(in the rows, 128 means zero)
Each named move below is a turn or a mirror, shown by a few rows before and after it. Which moves, in which order, take the first row of each later pair to the second? The first pair is answered.
Z413:
[ 92 116 144 139 131 142  86 143 111 131  85 105 123 173 168 128  68 114
 118 166 117]  ->  [104 118 147 131 135 147  68 148 127 134  88 114 125 183 156 115  69 128
 108 159 125]
[141  81 109  78 131 181 134  96 128  94  93 165 119 125 101 108  84 124
 113 165 150]  ->  [121  88 105  85 129 175 163  92 106  89  93 157 113 114 119 134  80  96
 114 170 142]
[ 85 123 148 136 143 139 105 116 159 136 119 180 136 136 164 114 133 133
  73 128 114]  ->  [ 72 128 147 140 137 138 115 115 152 134 117 176 129 126 166 127 130 121
  78 126 111]
[162 126 127  92 150 135 176  94 148  95 143 145 126  92 143 112 132 129
  89  81 100]  ->  [151 128 128  89 149 137 184  93 149  88 148 145 125  86 146 114 134 129
  91  82 105]
Z570:
[ 91 130 133 126 130  94 155 128 111 157 149 109 123 112 170 160 152 114
 130 118 120]  ->  [127 111 121 116 112 142  78 145 137 165 110 143 118 158 128 128 124 152
 130 166 149]
[100  82 102 167 124  62 123 142 141 173 131 102 143 155 139 132 118 138
 139 117 111]  ->  [167 102  54 122 116 135 114 131 168 119 135 137 130 145  94 141 115 151
 147 153 130]
[203 108 121  93 131 108 137 122 201 127 172  92 127 101  69 106 175 188
 159  72 157]  ->  [156 100 157 125 143  57 146 135 180 163 176  76 131 107 101 102 171 172
 155  48 138]
[112 134 114 120 121 130 130 144  91 141 123 109 118 115 129 145 122 123
 165 151 134]  ->  [111 127 110 123 122 133 123 139  97 143 130 109 122 120 126 148 119 130
 165 155 136]
Z969:
[108 146 143 141 148 126 156 123 107 114 120 128 105 104 151 140 122 124
  87 130 141]  ->  [126 145 139 128 152 137 150 117 118 115 114 143 104 109 147 121 124 139
  82 115 143]
[136 146 111  75 121 103 135 113 143 100 157 110 141 108 132 126 164 162
 117  82 131]  ->  [103 118 136 115 107 107  69 136 141 157 111 123 133 158 144  95 122 168
  95  99 135]
[119 129 124 128 128 125 174 131 105 126 134 136 128 113 137 139 125 108
 128 125 129]  ->  [144 124 127 125 142 141 154 125 130 133 125 159 122 125 121 110 121 136
 104 115 129]
Z150:
[121 130 129 153 133 130 127 116 110 123 130 139 115 113 127 114 126 127
 117 129 119]  ->  [132 126 124 140 129 132 130 115 117 110 144 125 115 106 119 123 137 131
 129 132 126]
[ 89 133 115 141 133 166  91 125  86 162 104 133 103 174 136 163  87 127
 119 201 127]  ->  [137 146 129 107 197 142 155  71 128 127 134 148 109 110 144 132 133 149
  64  88  92]
[ 69 126 139 162 105 140 150 105  97 123 111 136 132 134 187  88  76 100
 102 118  96]  ->  [152 155  92  99 123 129 174  96 126  74 186 105 135  92 129 100 146 136
 148  92 131]
[189 154  70  76 107 154 122 137 125  72 166 107 118 125  73 170 162 157
 191 174 184]  ->  [ 71 106 159 173 111 156 105 133 100 154  48 180 107 171 167 132  54 106
  88 166 108]
Now pairs of rows:
Between the rows of a pair lie 2 to 3 moves.
[ 92  87 132 147 118 146 134 123  79 142  78 149  76 148 149 151 107  91
 126 150  71]  ->  [142  90 130 126 138 167 112 107 117 133  66 184  71 146 122 113 118 125
  92 114  74]
Z969 Z969
[153 126 144 133 163  90 145 140 147 135 182 125 141 114 114 100 171 153
 113  81 143]  ->  [ 84 121 143 170 128  79 137 168  97 166 167 103 138 143 138 136 146 114
 146 134 142]
Z969 Z969 Z150
[166 120 137 132 125 124 101 126 163 140 120 143 127 136 117 115 130 168
 109 118 126]  ->  [121 130 132 141 121  99 164 127 119 126 149 112 132 110 155 162 134 119
 135 121 114]
Z570 Z969 Z969
[153 129 135 116 141 134 114 133 144 129 117 141 117 132 121  98 119 148
 112 100 121]  ->  [162 144 118  98 125 135 122 140 136 116 141 127 117 124 104 123 140 145
 137 115 133]
Z413 Z150 Z413
[232 153  98  97 119 195  71 104 163 118  82 156 104 156  85  76 135 158
  85  96 147]  ->  [152 120 166 156 126 113  39 130 149 200  72 124 112 192 128  54 119 148
  73  66 132]
Z570 Z570
[133 134 146 137 160 157  81 133 137 158 110 112 129 134 129  83 130 152
  78 101 148]  ->  [ 98 152 141 140 156 117 147 132  98 140 143  69 137  96 158 126 149 106
 112  96 130]
Z969 Z150
[131 123 160 135 150  57 120 132 158 167 141 104 142 125 145 100 148 165
 113  63 129]  ->  [113 126 131 153 110  76  97 169 124 165 151  78 141 143 129 138 137 146
 184 150 165]
Z969 Z969 Z150
[154 149 152 152 135 103  74 144 167 148 157 116 141 128 100  82 145 167
 125  77 132]  ->  [183 173 101 118 129 143 134 123 144  83 180 117 139  92  91 130 153 141
 154 109 132]
Z150 Z570
[131 137 113  93 107  99 156 145  98 142 125 128 130 118 169 174 134 114
 166 149  89]  ->  [152 113 132 105 115 115  88 155 138 174  92 164 123 161 154 126 120 157
 125 139  93]
Z413 Z150
[156 128 110 126 114 180 101 130 124 104 104 156 122 145 108 131 102 142
 131 172 129]  ->  [168 150  92 103 120 153 144 124 114  81 149 132 127 107  98 155 136 138
 148 155 135]
Z969 Z150 Z150
[ 66 113 175 170 138  96 130 122 111 158  90 136 125 121 170 119  90  87
  86 109  82]  ->  [200 137 105  91 130 169  80 115 175  98 126 158 123 115  65 105 134 168
 117 133 149]
Z969 Z150 Z969
[131  94  85 110  96 149 137 137 128 143  82 151  99 133 166 150  68 111
 106 197 103]  ->  [148 104  75  86 109 152 177 115 133 117  98 152 101 100 169 156  84 110
 103 169  96]
Z969 Z150
[147 137 120 105 144 164 111 113 159 100 140 156 109 141  93 150 108 140
 155 108 130]  ->  [124 129 154 129 160 112 114 111 168 132 149 133 120 141 108 126 122 143
 142  63 121]
Z570 Z413
[125 122 146 141 141  53 171 110  93 134 155  90 116 103 143 134 148  94
 158  91 117]  ->  [133 115 115 150  99 111 106 147  86 142 124 109 110 150 111 147 115  95
 195 190 158]
Z150 Z570 Z413
[157 152 128  90 154 135 170  64 138  83 161 127 125  86 118 126 150 127
 109  67 126]  ->  [170 127 119  99 117 148  58 123 139 126 145 114 125 154  64 114 141 170
 158 146 188]
Z150 Z570 Z413
[ 92 112 150 153 141 134 127 130 136 144  98 139 119 142 162 120  99 108
  96 121 111]  ->  [117 102 141 145 139 130  84 142 158 156 104 129 120 163 126  97 119 153
 113 121 140]
Z150 Z969
[106 117 137 119 151 130 132 116 156 125 118 146 134 120 156 100 135 142
 110  67 112]  ->  [ 83 121 106 126 111 132 124 152 106 121 134 106 132 132 151 155 135 119
 177 146 138]
Z150 Z969 Z413
[ 96  74 168 194 166  40  87 148 152 224 100 146 172 145 136  68 127 117
  86 109  88]  ->  [177 113 131 124 197  97 178  83 185 126 126 188 166  69 124  82 154 106
  55  66  58]
Z570 Z969 Z150
[120 129 143 118 154  85 166 109 134 135 110 155 118 100 153 119 130 109
  93  83  83]  ->  [141 139 130  97 149  62 150 112 145 139 150 122 129  97 134 122 160 127
 125  78 114]
Z570 Z150 Z570
[159 133  92 118  97 178 122 146 136  84 165 123 139 116  96 144 128 119
 154 165 143]  ->  [155 115 122 140 122 190 116 123 158 105 120 167 131 129 117 101  95 118
  85 129 110]
Z150 Z570 Z413
[158 138  97 112 110 135  95 157 134 128 152 117 134 128 107 134 147 168
 128 146 157]  ->  [170 138 100 104 122 155 106 132 151 117 146 140 125 120 111 125 147 168
  98 133 143]
Z413 Z969
[ 96 130 159 131 127  78 144 146 126 149 160  77  97 112 141 183 143 109
 150  98 116]  ->  [116 109 163 150 106 134  71 166 142 177 109 122  91 170 114 152 100 137
 138 150 133]
Z413 Z570 Z150
[112 124 146 115  95 217 120 127 127 146  93 137 104 164 122 164 112 161
 161 167 156]  ->  [134 121 143 104 101 227 121 117 139 131  94 152 109 156 118 161 119 172
 145 158 150]
Z413 Z969 Z969
[141 111 118 145 111 109  35 163 128 170 137 108 160 187  94 114 145 158
 165 190 195]  ->  [156 139 115 107 160  51 125 115 148 134 202  81 165 107 115 115 203 153
 148  82 169]
Z150 Z150 Z570
[142 129 117 133 104 189 112 127 116 117  85 166 126 149 103 134  90 116
 116 173 134]  ->  [152 139 113 120 116 192 138 108 127  96  93 173 130 130 110 126  91 107
 101 147 122]
Z969 Z969 Z150
[169 173  78 110  75 150 172 121 100  50 132 103  95 141 131 174 121 101
 175 149 115]  ->  [144 172  91 131  68 112 162 142  91  79 145  76 105 145 136 175 131 101
 199 158 127]
Z969 Z570 Z150
[101 159 117 146 108 142 157 142 118 121 107 136 119 124 119 184 118 107
 149 185 107]  ->  [121 166 132 132 146 103 190 123 139 112 136 123 130  88 122 166 155 120
 134 118  93]
Z413 Z570
[163 123  89  85 134 130  91 161 147  96 161 124 128 128  88 140 119 163
 182 163 194]  ->  [169 106 136  93 180  92  97 136 182 126 154 137 132 118 106  80 126 184
 122  68 157]
Z570 Z969
[188 140  95  95 117 184 119 122 152  77 102 154 137 130 107 124 125 134
 117 147 143]  ->  [143 105 143 140 107 142  60 157 151 150  83 142 141 178 124  96 104 146
 103 145 144]
Z570 Z570
[134 138 166 137 166  61 180  93 141 128 154 104 128  79 114 152 169 132
 150  36  96]  ->  [ 64 121 172 190 119  78 156 131  79 168 107 104 121 123 147 184 105  85
 169 125  99]
Z570 Z413
[112 115 160 162 153 108 108 120 158 183  99 150 124 160 162  78 121 143
  89  83  97]  ->  [157 146 125 113 170 116 161  89 173 119 139 144 127 105 139  93 162 146
  95  49  96]
Z969 Z969
[ 83 111 165 151 127 117 117 132  93 177 109 111 131 141 158 146 124 129
 129 124 108]  ->  [129 138 111 114 112 187 132 121  95 115 106 146 121 124 127 180 114 123
 147 170 122]
Z570 Z413
[143 168  80  72 138 142 175 124 123  62 179 129 122  75 109 184 144 114
 135 133 125]  ->  [163 140  91  88 110 180  72 152 148 104 129 163 123 142  66 151 115 157
 138 175 162]
Z570 Z570
[134  90 148 125 152 158  82 112 172 133  93 156 131 146 126  80 105 162
  84 110 117]  ->  [151 112  94 106 114 182  85 133 146  99 122 133 134 149  94 138 108 151
 155 193 157]
Z570 Z150 Z969
[151 147  99  73 139 107 160 118 126  96 170 103 134 111 125 144 146 164
 144  68 111]  ->  [127 120 141 112 146 118 118 117 147 150 110 150 131 157 146  89  94 164
  80  54  86]
Z150 Z413 Z150
[ 91 140 106 143 114 175 188 119  84  91 106 147 115 112 152 195  86  92
 141 173 100]  ->  [117 150  88 119 104 174 188 125  93  79 133 127 116 102 132 205 113  98
 159 173 114]
Z150 Z150
[162 145 103 150 133 158  93 139 148 116 134  98 162 114  62  88 130 158
  93 188 140]  ->  [147 161 108 144 155 139 176 107 134  89 155  96 163  59  94 105 135 123
  83 142 100]
Z150 Z413 Z150
[161 146 117 104 137 134 138 120 138 114 162 132 130 115 113 140 158 139
 132 132 137]  ->  [118 142 128 129 113 121 138 142 106 132 158 112 132 132 131 159 142 108
 151 161 135]
Z969 Z969
[116 116 113 135 140 166 124 159  83 161 104 135 125 118 134 160 111 122
 149 153 130]  ->  [129 126 102 123 142 159 132 159  87 151 126 119 121 110 123 172 131 130
 170 151 138]
Z413 Z969
[129 131 170 151 145 110  68 126 132 160 105 120 142 159  68  96 114 163
 136 103 129]  ->  [130 173 124 126 129 116 144 120  91  96 155  89 141 111  71 171 138 127
 188 133 129]
Z969 Z570 Z570
[138 152 102  98 127 138 160 129 122  94 166 110 132  95 122 160 158 114
 153 138 145]  ->  [104 128 111 131 108 176 124 144 106 118 106 152 124 143 139 156  99  93
 131 181 135]
Z150 Z570
[138 155 102 105 114 168 170 115 102  87 124 134 121  95 130 169 118  91
 138 168 122]  ->  [106 147 107 123  96 152 124 145  87 125 122 114 122 130 127 166 107 101
 165 196 142]
Z570 Z969 Z150
[100 132 178 149 123 108 102 103 132 129  95 147 134 172 125  77 122 132
  99 112 120]  ->  [114 163 134 113 117 140 168  80 112  56 110 157 126 127 124 122 126 100
 108 131 110]
Z570 Z413
[115 130 156 151 143 122 155 106 133 136 114 147 124 113 151 109 104 120
  85  89  95]  ->  [172 140 101 113 115 156 106 128 147 109 141 139 129 133  90 125 132 155
 139 147 155]
Z413 Z570 Z150
[141 108 111 128 104 167 101 148 133 129  85 147 118 149 123 118 119 128
 121 160 158]  ->  [130 106 129 134 116 165 110 135 138 138  72 152 122 149 131 105 113 122
  92 137 138]
Z150 Z150 Z150
[ 98  89 151 133 157 149 119  54 147 171 101 182 117 151 168  90  82 124
  94  91  97]  ->  [ 98 121  88 101 109 121 142  94  98 141 194  86 132 132 141 179 146 117
 220 155 162]
Z150 Z969 Z969
[ 51 149 167 175 118  52 164 150  57 159 151  73 127 126 188 182 107  93
 170 142 100]  ->  [110 174 101 128  97 144 177 136  61  86 147 103 117 109 149 224  94  85
 193 208 119]
Z570 Z413 Z570
[162 121 148 131 115 183  74 151 130 147  80 150 112 159 113 100 108 155
 132 164 163]  ->  [162 150 113 106 110 160 110 156 105 112 139 101 122 123 106 150 143 141
 189 178 189]
Z150 Z570 Z150
[ 99 148 142 136 173  97 166 187 146 158 159 117 131 134 146 108 160 124
 148  96 107]  ->  [ 81 143 142 152 163  98 156 197 140 162 143 118 132 145 156 112 150 121
 150 110 108]
Z150 Z150
[ 99 129 115 118 137 101 173 117 121 106 153 100 117  94 155 151 150 104
 139 127 118]  ->  [ 71 102 142 150 127 100 118 137 119 155 107 118 114 137 163 127 116 111
 116 145 118]
Z969 Z969
[120 126 100 127 100  90 109 156  99 149 136 103 130 132 139 126 100 150
 168 128 147]  ->  [135 137 100 112 127 103 163 114 116 118 132 133 128  80 155 120 103 139
 124  83 112]
Z150 Z570 Z570
[102 121 103 114 149  98 173 147 129 106 170 142 127  95 118 101 129 107
 116 126 113]  ->  [133 125  83 101 139 121 142 157 139 102 165 149 127 108  85  96 131 126
 132 147 139]
Z150 Z570 Z969
[149 131 127 125 120 195 130 130  98 128 104 144 113 144  89 142  79  94
  94 149 105]  ->  [106 130 148 143 131 125 178 130  75 139 146  90 129 120 127 153 111  70
 112 112  96]
Z150 Z150 Z570
[ 88 107 153 163 117  72 107 164  98 188 160  77 140 157 134 138 143 144
 160 127 139]  ->  [104 123 105 136  85 148 112 160  77 136 143 103 126 152 121 183 112 124
 177 206 146]
Z570 Z969 Z413
[103 135 126 123 106 119 157 124 109 108 161  86 128 115 142 176 150  94
 162 159 140]  ->  [113  97 160 142 120 141  79 133 147 162  89 137 123 173 137 111 108 130
 107 147 142]
Z413 Z150
[161 134 115 107 133 194 106 138 144 107  96 176 110 154 110 114  97 144
 119 159 136]  ->  [127 122 144 135 143 177 129 127 136 125  78 183 114 140 149 116  79 125
  86 137  96]
Z413 Z150 Z969
